In the rows, zero is written as 128.
Where one turn sends some rows of the set: a few examples, then the rows asked
dif: [112 128 173 167 117 149 133 164 146  81 149 121 116 127 125 135 114 137
 120 126 143 128  99 148]
diz: [127 129 173 149 149 161 152 154 149 111 153 117 107 108 125 138 135  99
 128 125 128  93 122 145]
gemer: [141 123 163 138 154 150 147 146 144  97 124 132 101 116 125 114 136 116
 124 158 137 109 104 128]
dadid: [131 110 159 148 114 148 113 152 153  93 138 136  97 110 104 148 115 133
 142 130 154 118 123 142]
kul: [120 136 168 151 120 152 117 160 141  98 157 153 104 105 124 126 111 134
 133 130 155 110 113 149]
zep: [151 136 179 154 138 146 148 128 149  95 145 117 128 119 121 133 124 135
 105 131 149  87 104 176]
gagu: [119 144 160 151 125 147 124 151 156  93 139 135 126 112 121 128 101 145
 120 138 165 115  97 153]
Gapu: [152 131 189 162 137 145 146 139 145  96 144 110 127 123 120 145 129 127
 102 128 143  91 110 170]
mik: [136 111 167 138 149 145 146 146 143  93 118 119  98 126 120 134 136 121
 123 154 125 111 109 126]
vob: [146 123 168 136 139 148 141 127 138  81 129 126  74 104 113 151 139 144
 125 132 140 124 121 140]
tilu: [122 117 162 158 108 149 111 150 143  89 144 126 103 111 113 160 118 133
 136 132 149 108 124 144]
Fubu: [149 123 183 153 143 142 168 138 150  96 130 100 116 110 104 135 127 111
 132 146 159 114 122 146]
dapuv: [154 121 175 128 142 148 144 130 136  91 143 134 110  88 117 126 123 151
 125 140 129  95 120 153]
ripu: [146 136 179 138 148 146 161 156 148 114 142 113 117 103 101 131 148 117
 119 135 154 130 110 144]
depe: [120 133 172 145 117 140 104 141 150 100 152 130 102  97 124 143 105 145
 134 135 147 106 125 145]
ruze: [138 136 152 150 159 154 138 135 172 107 147 112  99  94 109 149 126 103
 127 132 153 109 123 145]
Kebor: [126 142 164 157 115 148 114 131 146  97 137 115 117  98 140 136 119 134
 132 148 165 107 113 147]
negu: [134 135 203 138 150 136 169 144 144 106 138 110 109 114 118 121 121 123
 123 136 147 117 120 146]
Mupe: [137 162 168 150 129 140 148 133 163  89 136 111  90 114 121 141 154 136
 117 131 150 111  97 147]
budir: [122 132 164 142 152 153 156 145 164 101 129 124 110 117 110 143 105 112
 133 134 141  81 120 146]
femi: [134 161 166 153 131 140 153 140 166  83 136 117  91 121 114 138 147 138
 115 129 150 114  92 149]
Rusa: [152 108 162 145 168 143 137 141 158  93 138 119 112 115 107 126 119 125
 109 149 133 127 106 141]
lifam: [137 137 181 125 147 133 159 142 157 111 120 107 113 112  94 146 127 133
 120 140 156 118 115 141]
Mil: [136 163 173 157 134 137 151 149 169  84 136 118  95 117 113 138 147 133
 114 129 149 116  94 143]
zuli: [128 123 171 140 120 150 112 158 144 106 153 149  93 102 121 127 121 133
 137 125 149 122 120 144]
roz: [128 120 161 169 118 152 116 163 151  84 165 135 110 105 108 138 114 130
 134 128 146 121 113 149]
rinus: [151 140 188 156 141 144 147 135 148  98 141 121 129 120 122 135 120 131
 103 132 151  86 107 171]
gebu: [139 109 164 157 117 154 117 157 151  92 158 138 109  98 111 124 115 126
 144 131 148 116 121 149]
sekor: [117 139 173 139 164 145 144 150 170 108 151 119  94 113 111 145 114 120
 116 116 132 118 117 144]
Laf: [156 104 168 144 138 154 153 144 139  75 144 128 113 101  99 136 127 145
 123 132 121 106 113 154]
rogin: [149 130 183 157 135 146 148 132 145  94 148 110 124 124 121 141 130 135
 103 125 140  92 106 175]
gisur: [138 166 172 153 131 136 143 138 167  91 132 110  93 109 120 144 151 132
 116 135 152 110 100 140]
lunez: [148 133 162 141 148 153 151 140 141  78 137 149  79 102 111 126 131 140
 123 131 150 128 109 145]
Tuz: [125 113 178 139 115 140 112 148 151  98 147 132 102 104 117 135 103 143
 141 129 138 109 128 145]
rumil: [124 126 168 160 112 150 113 150 140 100 150 104 120 109 132 154 137 133
 119 130 143 124 111 149]
duloz: [149 114 171 134 166 139 128 131 152 106 138 114 106 106 122 126 124 128
 108 151 129 122 114 139]

Mil moves to rinus
gagu moves to Kebor
Fubu moves to ripu
And these:
femi moves to zep
Rusa moves to gemer
kul moves to depe
sekor moves to budir
vob moves to Laf
dadid moves to gebu

Where one turn sends some rows of the set: a few examples, then the rows asked
Zar: [117 156 130 142 113 112 159 138 122 129 122 110 129 143 129 129 133 117
 142 138 139]
ronip: [114 138 138 135 109 117 171 111 135 114 153 117 130 134 119 136 133 132
 127 124 146]
naz: [117 115 132 147 123 124 122 139 124 143 139 116 127 131 114 136 130 129
 147 160 132]
Vora: [142 137 137 132 146 119 137 130 140 127 142 104 140 124 109 127 143 123
 150 110 142]
bevo: [122 137 144 158 123 119 131 122 129 121 133 111 144 102 109 102 166 136
 116 134 141]
ded: [111 140 148 140 107 140 137 132 133 101 134 112 159 149 113 129 142 132
 132 139 151]
mit: [123 122 123 153 126 103 116 135 137 141 128 116 124 142 103 131 142 131
 136 147 136]
Kozag: [143 123 133 153 135 115 136 122 139 120 142 125 128 101 117 128 140 149
 145 116 123]
puzek: [136 128 154 144 114 128 140 125 131 105 113 119 152 132 105 123 162 149
 122 149 138]
balir: [137 116 124 149 119 119 138 109 144 117 141 124 157 115 113 142 148 149
 117 125 131]
Gese: [120 134 134 139 127 104 121 126 110 125 118 113 136 122 134 149 133 161
 132 127 130]
Mef: [124 131 131 135 133 109 124 124 115 125 124 110 137 119 135 149 130 165
 125 126 130]
padut: [123 149 134 142 122  99 139 134 114 129 117 113 132 127 144 129 130 141
 150 131 131]
Fas: [148 131 139 124 119 135 135 143 118 133 142 110 130 120 102 110 143 118
 147 123 146]
nok: [146 126 130 147 136 106 130 119 114 138 134 137 114 121 118 128 134 140
 133 133 126]
luko: [120 151 134 145 107 127 157 152 121 123 129 109 126 139 106 121 146 120
 122 152 145]
tega: [129 129 138 141 117 137 135 146 115 129 147 111 132 129 110  99 136 120
 153 119 144]
mede: [138 127 118 125 106 139 131 134 117 132 144 120 154 130 105 115 135 123
 121 129 159]
bef: [122 122 129 137 102 140 137 133 120 126 147 108 162 143 105 112 144 121
 125 128 151]
Fona: [126 137 138 144 111 104 156 113 111 116 154 117 129 120 135 106 141 141
 133 141 137]
gera: [137 113 137 151  97 134 137 127 124 114 143 121 160 118 110 117 157 139
 113 144 134]
Vufo: [120 125 133 140 127 119 122 135 107 112 123 117 133 119 112 148 145 164
 110 143 133]
bal: [133 131 132 157 114 110 120 138 144 125 112 119 124 145 106 124 148 139
 129 132 120]
Reb: [115 146 130 144 114 127 159 148 119 115 126 114 125 140 106 127 144 119
 120 155 141]
Vuze: [120 159 131 138 114 110 155 144 127 133 125 107 130 143 130 124 129 121
 141 128 141]
ked: [116 134 126 141 116 132 143 138 120 119 131 109 136 135  96 143 149 138
 101 156 148]
Kigaz: [120 125 139 136 128 119 136 100 135 140 139 101 141 110 110 137 154 125
 118 123 140]
pegef: [115 145 138 137 112 135 139 147 122 117 140 132 142 104 119  96 135 137
 125 118 140]
somas: [127 123 138 123 136 117 140 124 122 131 148 121 128  91 119 112 145 131
 132 135 130]
basa: [141 121 130 154  97 142 129 131 120 118 146 128 154 110 120 120 138 138
 110 135 146]
Nadib: [119 136 149 141 124 122 167 136 124 101 148 127 123 119 100 115 143 151
 127 133 145]
Surof: [126 138 127 144 117 126 130 139 146 112 111 123 146 149 117 122 138 146
 126 129 114]
Tuta: [121 130 135 138 114 146 135 141 131 113 122 123 149 139 127 128 127 146
 136 141 109]
Tagir: [109 148 139 149 104 136 133 122 136 127 132 112 155 122 109 121 146 132
 112 106 149]
Bug: [121 140 123 141 130 118 127 127 116 134 154 130 122 137 127 134 115 124
 142 124 139]
Robaz: [146 133 148 160 136 121 134 126 142 114 143 111 139 104 124 131 147 138
 139 116 129]
bosip: [126 134 143 145 124 117 134 121  93 124 138 117 134 121 106 107 150 168
 128 126 143]
vabe: [112 146 143 146 113 136 130 146 115 108 154 124 134 136 127 117 125 125
 147 140 143]
dobaz: [128 148 139 139 125 103 138 138 117 127 121 110 128 123 146 128 127 147
 145 124 128]
dilif: [114 134 145 137 124 129 149 121 116 121 138 115 135 136  89 137 142 159
 120 109 153]
Sifa: [125 123 133 142 126 126 127 132 111 115 128 113 133 114 113 147 146 163
 106 150 133]
dunuv: [135 128 128 161 124 126 131 118 142 112 145 120 164 112 128 136 138 143
 112 122 142]
nis: [128 132 126 140 139 122 135 129 134 132 144 114 130 126 112 123 127 130
 156 100 141]
vufir: [145 122 134 139 131 112 137 106 130 132 113 126 141 133 103 140 150 148
 118 132 134]
tik: [120 136 135 141 110 111 139  95 103 137 144 106 141 136 125 127 140 149
 128 117 145]
res: [111 120 127 134 125 140 132 139 125 129 137 120 150 136 125 135 120 138
 144 157 125]
dun: [114 131 129 139 118 132 142 140 116 111 126 114 131 135  96 148 147 140
 102 150 141]
Tum: [113 134 132 114 118 134 142 124 128 137 147 124 137 111 120 131 123 126
 127 107 139]

Nadib moves to ronip
Reb moves to Zar
Surof moves to Tuta
And these:
balir moves to gera
dobaz moves to Mef
dunuv moves to basa
Tum moves to somas
nok moves to vufir

Where one turn sends some rows of the set: a few examples, then the rows asked
piz: [112 147 129 126 132 124 147 123 139 142 130 131 122 145]
Gokuv: [130 130 123 143 136 141 120 149 131 120 107 132 108 115]
Siv: [125 112 142 109 144 137 115 133 115 110 130 120 127 123]
nugap: [118 126 129 129 133 142 149 127 131 132 113 108 117 124]
nizar: [110 145 131 126 134 126 148 128 134 143 133 130 127 149]
pupu: [125 112 146 111 141 141 119 132 115 114 131 122 129 118]
Gedan: [126 141 112 103 136 135 132 125 109 135 133 120 143 141]
vetu: [125 111 145 108 138 142 121 139 114 114 127 120 127 123]
lir: [127 118 138 148 129 136 101 136 136 102 130 141 134 139]
gusos: [118 128 130 130 134 143 150 130 128 131 113 108 122 123]
gib: [126 147 106 144 125 126 110 127 133 126 133 134 150 150]
tifu: [123 146 109 144 124 131 110 123 128 125 132 138 151 153]
dem: [122 151 124 138 132 125 121 137 142 132 122 154 110 133]
somuv: [124 118 139 149 128 133 100 139 139 105 127 135 133 133]
bam: [122 139 114 109 140 136 126 117 105 132 132 120 144 137]
det: [126 119 139 145 125 133 100 146 138 104 122 135 131 138]
mutil: [124 151 124 139 134 124 121 143 139 131 126 156 114 138]
gof: [127 117 137 145 127 135 103 140 139 100 131 138 133 137]
vobeb: [113 147 130 128 133 126 149 125 138 140 132 130 127 146]
gatet: [123 153 127 139 135 122 120 140 141 130 124 155 112 135]
fadem: [117 124 130 130 136 143 147 133 126 132 113 105 121 126]
Pib: [125 151 108 139 124 128 107 124 129 124 129 137 149 151]
nesug: [121 140 113 106 137 134 124 122 106 134 132 119 146 136]
Zifub: [126 121 137 147 124 139  98 136 136 102 123 137 135 135]
fada: [127 112 146 111 139 144 120 130 116 108 129 120 129 123]
tatev: [125 142 117 103 140 134 129 117 109 130 134 121 143 139]
gipar: [128 131 125 141 133 142 123 142 134 122 105 132 106 113]
kezul: [123 145 107 142 120 131 111 128 131 125 133 137 152 150]
pep: [127 140 113 107 139 134 129 119 109 135 136 121 144 135]
Tora: [127 147 107 141 123 126 111 133 134 124 129 136 147 155]
ziret: [126 112 143 112 145 141 116 130 112 110 129 123 126 122]
bopid: [129 132 127 141 135 141 122 145 130 120 106 132 108 111]

gipar moves to nugap
gatet moves to bopid
gof moves to Siv
And these:
mutil moves to Gokuv
vetu moves to Gedan
tifu moves to lir
somuv moves to pupu
tatev moves to Pib

Where one turn sends some rows of the set: a few examples, then the rows asked
tege: [125 130 151 135 117 140 122 139 104 111 114 111 142 118 141 115 124 109
 139 108]
Reg: [111 111 137 119 122 111 113 114 133 111 138 145 142 125 127 118 132 162
 124 114]
zuz: [131 126 123 102 117 121 144 117 130 119 145 134 140 127 135 121  98 123
 150 109]
bafir: [126 140 151 111 117 135 119 139 100 117 111 119 127 115 139 120 136 120
 146 119]
dize: [125 124 121 136 120 123 110 125 134 113 118 127 122 141 125 112 104 137
 106  97]
kolo: [123 132 116 132 122 126 119 107 115 121 130 124 113 131 126 113  89 119
 128  91]
vad: [121 130 116 141 123 138 108 117 122 117 125 132 109 142 116 114 106 142
 119  99]
Venen: [124 120 129 120 117 122 130  94 112 123 151 125 123 111 127 128  96 122
 148 108]
nimu: [119 117 132 108 118 118 140 119 134 127 153 143 144 125 134 117 117 146
 153 120]
zaru: [125 136 150 127 122 136 120 146 106 124 115 120 126 119 138 111 138 122
 142 132]
Fudu: [121 119 151 130 133 140 112 147 106 123 114 122 134 129 136 108 142 125
 135 110]
vanon: [126 134 150 117 127 134 120 145 104 122 116 124 128 119 137 112 141 121
 144 131]
nogov: [128 127 120 129 116 112 124 117 127 113 127 126 128 129 136 113  90 117
 115  92]
lod: [114 119 132 128 112 139 110 127 145 129 127 119 125 144 122 119 117 163
 131 112]
duv: [118 113 136 114 119 122 123  92 116 118 154 134 131 111 120 132 115 142
 152 119]
bupe: [111 114 137 120 115 127 123 124 140 133 144 135 136 133 127 116 127 166
 144 121]
tupu: [114 123 125 137 127 136 104 114 128 110 134 142 122 137 110 118 125 162
 126 116]
nuzun: [116 116 130 130 123 122 104 124 137 112 124 137 129 138 121 114 124 159
 110 107]
veno: [127 136 150 108 125 134 120 142 102 119 114 123 128 117 138 116 139 119
 146 125]
lar: [123 123 129 116 113 102 134 106 124 111 140 133 141 114 141 116  98 120
 129  99]
samem: [118 126 125 118 122 114 127  93 115 118 144 125 129 116 133 116  93 116
 144  99]
roped: [123 127 154 116 120 137 125 138  98 109 120 133 145 116 140 119 143 125
 147 107]
tidub: [125 142 150 121 111 138 120 141 101 119 110 115 126 114 140 119 133 121
 143 121]
Mip: [125 115 124 131 130 142 104 113 124 119 136 135 111 137 106 127 120 154
 128 119]
vava: [112 118 134 114 124 113 124  92 120 112 152 135 142 111 127 119 113 134
 151 117]
nor: [126 131 153 124 114 137 127 136 100 106 119 122 146 113 142 120 131 114
 145 106]
nivi: [125 129 123 122 110 141 114 126 142 120 119 110 122 147 123 123  98 139
 128 102]
Vab: [121 120 152 119 130 138 118 144 101 117 118 132 139 123 137 113 149 130
 142 108]
Futum: [131 122 117 139 126 141 111 115 120 125 132 126 103 138 112 123 101 134
 125 108]
ran: [118 111 134 119 126 133 110 102 121 116 147 139 125 123 110 132 128 159
 142 124]
petap: [110 117 135 123 128 124 112 101 126 107 147 143 139 122 116 121 129 158
 140 126]
goge: [131 125 119 133 119 131 125 105 114 126 140 121 110 125 122 123  89 119
 135 102]
ropi: [134 132 119 109 113 132 131 120 134 115 128 117 130 138 130 124  88 120
 138 100]
zokon: [115 115 137 112 117 102 128 105 127 110 146 143 149 112 137 118 119 143
 134 109]
Mukal: [124 124 150 138 125 141 114 144 107 119 111 111 136 125 138 108 130 114
 134 110]
Dula: [124 139 151 130 114 138 119 145 105 122 113 115 126 117 139 115 134 122
 141 126]

tidub moves to Dula
kolo moves to vad
Mip moves to ran
And these:
Reg moves to zokon
Fudu moves to Vab
nimu moves to zuz

